One turn moves every row onto another: examples first, then more rows asked:
bebe: [ -8  16 -12 -32 -19  -3  13 -26 -22   4  18  21  31 -20  -6  -7  21]
vofez: [-11  12   0 -34  12   0   2 -21   6  10  15 -21  19 -32   0 -37 -14]
Lur: [ -3   3  12 -26   2  51  -2 -29   5  -2  12  -9  15 -36  -7  10  14]
kodu: [ 10  22  28 -19  -3  -4   1   1   9  -2  27  24  17 -24  19 -10  -7]
mim: [-21 -13   1 -33   6  27  -3 -24   9   9   8  -1  25 -18 -10  12  30]
Mitov: [  3  22  13 -27 -16   2  17 -15   3  33 -28  19  22 -29  -9 -16   1]
Nikom: [ -7  -8  -4 -21  16   6  -3  -7   2  25 -11   8  14   2   7   4  31]
rad: [  4   4   7 -24 -27   3   8 -22  -5 -16  21  17  23 -38 -19 -23  25]
gafe: [ -6   1  14 -26   3  52  -6 -29   6  -3  11  -8  14 -31  -1   5  17]
tura: [ 22  24   7 -14   6  43  -4 -21 -11   3   8   4   6 -17  -2  14   1]
Ranak: [-19 -20   5 -23  12  28  -5 -16  -2   7   2   2  29 -19 -11   7  32]
Riren: [ -6 -11   7 -26   7   3   2 -16   7  19 -11  12  18   4  13   7  38]
laf: [ 27  24  11  -9  12   4  14 -31  -4  -1   3  -1  19  -3 -14  19  -8]
Ganur: [ 21  24  12 -10  11   9   8 -32  -1   0   3  -1  23   0 -17  18 -10]
mavun: [  6   4  36 -40   7 -25  -8 -14   7   4  15  11  22 -22  -7 -15  -9]
muv: [  6   0  20  -4  25   5  24 -12 -14 -11  -6 -20   1 -19  10 -18  16]
vumug: [  5   5  19 -44   8 -30 -11 -31   5  11   5  -3  15 -24 -10 -10  -7]
Demu: [  7  -2   2 -24 -25   1   7 -29   2 -18  11  11  22 -47  -8 -22  28]
Topo: [  7  16  18 -25 -21  10  12  -8   2  36 -17  18  24 -28 -10 -25   7]
fibo: [  9  -4   2 -16 -23  -1   1 -29  12 -15  16   6  19 -51 -11 -11  22]
Roz: [ -4   0  13 -24   5  51  -8 -23   0   1   1  -4   4 -35 -14   7  19]
Gase: [ 11   3  15 -14   8   6  18 -12  -1  13 -18  -2   1  -5  30 -12  31]
leno: [ 23  23  18 -18   1  43  -4 -30   2   6   4  -1  12 -18  -1  15  -3]
tufom: [  3  23   3 -14 -15   9   3 -11  27  -7  13  17  -4 -44  12 -14   8]
Taz: [  6   4  18  -5  15   4  30 -22  -2 -10 -13 -25  -1 -18   8 -21  19]
tugo: [-11   7  12 -38  10  -9   0 -15   5  14  16 -16  18 -25  -9 -40  -9]
dusez: [ 15   4  17 -19  -6  15  13 -13  -2  23  -6  -8  40 -42  14 -35  -4]
sazim: [ -6 -10   4 -32   8   6   1 -15   6  25  -9  10  17  -1  13  10  36]
pofon: [-12  22   0 -29 -23   2  17 -12 -13  14   7  27  27 -17 -20 -18  15]
Tizof: [ 31  13  11  -4  13   8   2 -26  -7  -4   2   4  21  -7 -19  19  -2]
Dinib: [  7   4  18 -23  -6  15   9  -7  -3  26   4 -10  35 -35   7 -46   0]
vimod: [  5  19  27 -26   2  -5   2  -6   4  -3  22  29  27 -26  24   1  -7]
Ligi: [ -5  25  12 -32 -19   4  16 -17  -5  34 -21  22   9 -30  -6  -8   9]
Gurap: [  7  -2  15 -20  11   7  18 -10  -1  17 -18  -4   1 -10  32  -8  32]
Lusu: [-15  19  -8 -32 -16  -3  22 -20 -19   5   6  23  30 -19 -12 -16  16]
Vid: [ 10   5  13  -5  20 -12  28 -30  -2 -14  -1 -20  16 -11 -17  -1   5]
Lorag: [  1   4  28 -47   9 -23 -11 -27   8   2   7   7  20 -29  -9  -9 -10]
gavaf: [-25 -14   4 -32   7  23  -4 -23  11   5   6   1  22 -14  -8   7  33]
biz: [  8   7  14  -5  18  -7  26 -33  -3 -15  -1 -19  20  -8 -20  -3   3]
Gozaf: [ 26  26  16 -18   2  40   3 -29   0   4   5  -1  10 -23  -3  18  -4]
vikar: [  3  -1  17  -8  18   0  32 -19  -1  -7 -10 -24  -1 -20  12 -18  22]
Fede: [ 10  18  36 -29   5  -9   3 -13  -9   0  18  19  23 -28  23   5 -10]
dad: [ -4  25  13 -10  -7  10   8  -8  22  -5  18  11  -4 -48  13  -5  -3]
Kozop: [ 10  19  12 -14 -19   6   1 -10  21 -11  22  15  -4 -43   0 -21   9]
Tedok: [-13   6  -6 -22  10  -3   9 -18   3  17  15 -24  27 -33   2 -34  -7]
Desoz: [  7  -1  24 -15 -10  16  17 -12  -3  25 -13  -4  37 -49  13 -27   5]
Gud: [  5   6  11   1  26  -6  18 -22   0 -15  -3 -14   7 -13 -24   1   2]
Poda: [ 17  -5  17 -17  15   4   6  -9  -6  16 -23  -3  -2 -10  22 -11  29]

mim goes to laf
Topo goes to Kozop
Now these:
vimod goes to dusez
muv goes to Ranak
dad goes to Tedok
Taz goes to gavaf

